0.965,2.295,0.424,1.503,0.356,-2.019,0.057
1.284,0.339,1.362,1.467,0.342,1.099,-0.145
--> 1.099

13.29,-11.25,-8.36,11.16,-1.35 --> 11.16

-110.44,111.36,-143.78,-183.64,-5.16 --> -183.64

0.10,0.16,-0.10,0.15,-0.14 --> 0.15

-69.9,38.1,16.9,65.4,-104.5,-178.7,148.7 --> -178.7

-34.32,-62.18,110.09,-135.80,38.75 --> -135.80

155.674,-31.668,-89.556,-149.569
159.211,-54.047,-82.973,-140.748
156.274,-10.724,-99.084,-151.517
--> -99.084
---
[-1.44,+6.82,-2.24,-3.24,+0.49,-3.12] -> +6.82

[[-1.72,-0.23,-0.02,+2.15,+2.01],
[-7.01,+2.81,-2.78,+3.47,+1.48]] -> -0.23

[[-3.27,-1.32,+5.11,+4.08,-7.12,-3.32],
[+0.80,+0.50,-1.92,-1.70,+2.53,+1.29]] -> -1.32

[[+1.10,+5.98,+1.00,-1.07],
[+5.11,-0.98,-1.77,-1.39],
[+3.42,+0.16,-1.48,+0.82]] -> +5.98

[[-5.40,+0.74,-0.15,-4.15,-2.16,-3.27],
[-1.48,-3.57,+4.54,+2.67,-4.65,+0.08]] -> +0.74

[+2.05,-3.94,+7.19,-2.83,+2.35] -> -3.94

[[-4.72,+1.22,-4.91,-4.05],
[+5.14,-1.43,+4.70,+3.08]] -> +1.22

[+2.07,-2.39,+6.15,+3.44] -> -2.39
---
array([[495, 176, 423, 734, 528],
       [264, 968, 455, 269, 330]]) Answer: 734

array([[ 15,  16,  17, -14,  16, -47],
       [ 15,  16,  17, -14,  15, -48],
       [ 24,  30,  31, -14,  24,  10]]) Answer: 15

array([[35, 35, 52, 52, 38, 35, 32],
       [ 2,  5, 85, 83, 38,  3, 32]]) Answer: 35

array([[4, 6, 2, 3],
       [3, 7, 1, 6],
       [7, 5, 3, 1]]) Answer: 1

array([[105, 209,  40, 166, 207, 204, 228],
       [254, 179,  91, 118, 181, 177, 141],
       [ 78, 151, 100, 137, 143, 162, 234]]) Answer: 177

array([[170, 125,  44, 225],
       [211, 149,  46, 193],
       [219, 110,  40, 203]]) Answer: 46

array([[  1, 801, 187,  15],
       [567, 908, 295, 510],
       [828, 440, 280, 832]]) Answer: 295

array([[-640,  670, -704, -591,  234, -631],
       [ -24,  528,  -56,   86,  -75, -434]]) Answer: 234

array([[-609,  500, -210,  958,  708,  288, -273],
       [ 335, -515,  -27,  453, -246, -616, -789],
       [ 977, -378, -176,   24, -261, -397, -626]]) Answer: -616

array([[600, 928, 794, 673, 749],
       [794, 231, 779, 753, 730],
       [707, 843, 737, 731, 454]]) Answer: 753
---
[[+1.43,+1.64,+1.30,+1.15,+1.22,+1.18,+1.27],
[+1.43,+1.64,+3.21,+1.15,+1.22,+1.18,+1.27],
[+1.30,+1.64,+5.53,+1.15,+1.24,+1.18,+1.08]] value +1.43

[[-2.78,+0.89,-1.88,+0.86],
[-0.52,-2.50,+2.79,+0.55],
[-1.95,-5.23,-0.10,+0.66]] value -2.78

[[-1.50,+1.71,+3.27,+1.76,+0.63,+0.86],
[+0.10,-1.00,-0.95,+1.51,-1.55,-0.79],
[+1.97,-0.86,-5.54,+2.60,-4.68,-6.75]] value -1.50

[[+0.48,+3.96,+1.11,+2.53],
[+0.64,+4.72,+0.57,+2.64],
[+0.79,+5.23,+0.22,+2.66]] value +0.48

[[-5.57,-3.26,+3.20,+6.46,-4.15],
[-1.15,+1.76,-0.43,+0.46,+3.18],
[+4.53,+3.77,-0.59,+2.65,+6.28]] value -5.57

[[+2.54,+4.84,+0.85,+3.81,+0.21,-1.73],
[+2.12,+3.66,-0.27,+4.70,+1.29,-2.83],
[+0.72,+5.44,-4.92,+0.78,-0.89,+1.21]] value +2.54

[[-1.14,+5.06,+3.85,-2.36,+1.46,+4.44],
[+5.26,-2.30,+0.13,+1.24,-1.93,-1.43],
[-3.43,+5.94,+2.39,-1.27,+0.49,+3.92]] value -1.14

[[-1.41,+1.99,-3.49,-1.95],
[+1.50,-4.47,-5.91,+1.63],
[+4.32,+0.73,-3.40,-1.89]] value -1.41

[[+0.81,+1.29,+1.04,-4.06,+1.56,+1.47],
[+0.56,+1.04,+0.54,-1.75,-1.45,+0.11],
[-2.79,+1.30,-2.76,+5.06,-0.35,-2.53]] value +0.81
---
[+2.61,-1.35,+2.16,-6.38,+3.27,-5.93] result: -1.35
[-0.23,+1.91,-6.89,+1.59,-1.52] result: +1.91
[-4.24,-0.64,-0.31,-1.87,+6.40] result: -0.64
[+0.65,+4.26,+3.82,+3.49,-2.12,-6.18] result: +4.26
[-0.28,-6.22,+3.65,+2.66,+1.36,+2.26,+5.06] result: -6.22
[-5.82,-4.19,+4.13,-4.09,-2.95,-2.24] result: -4.19
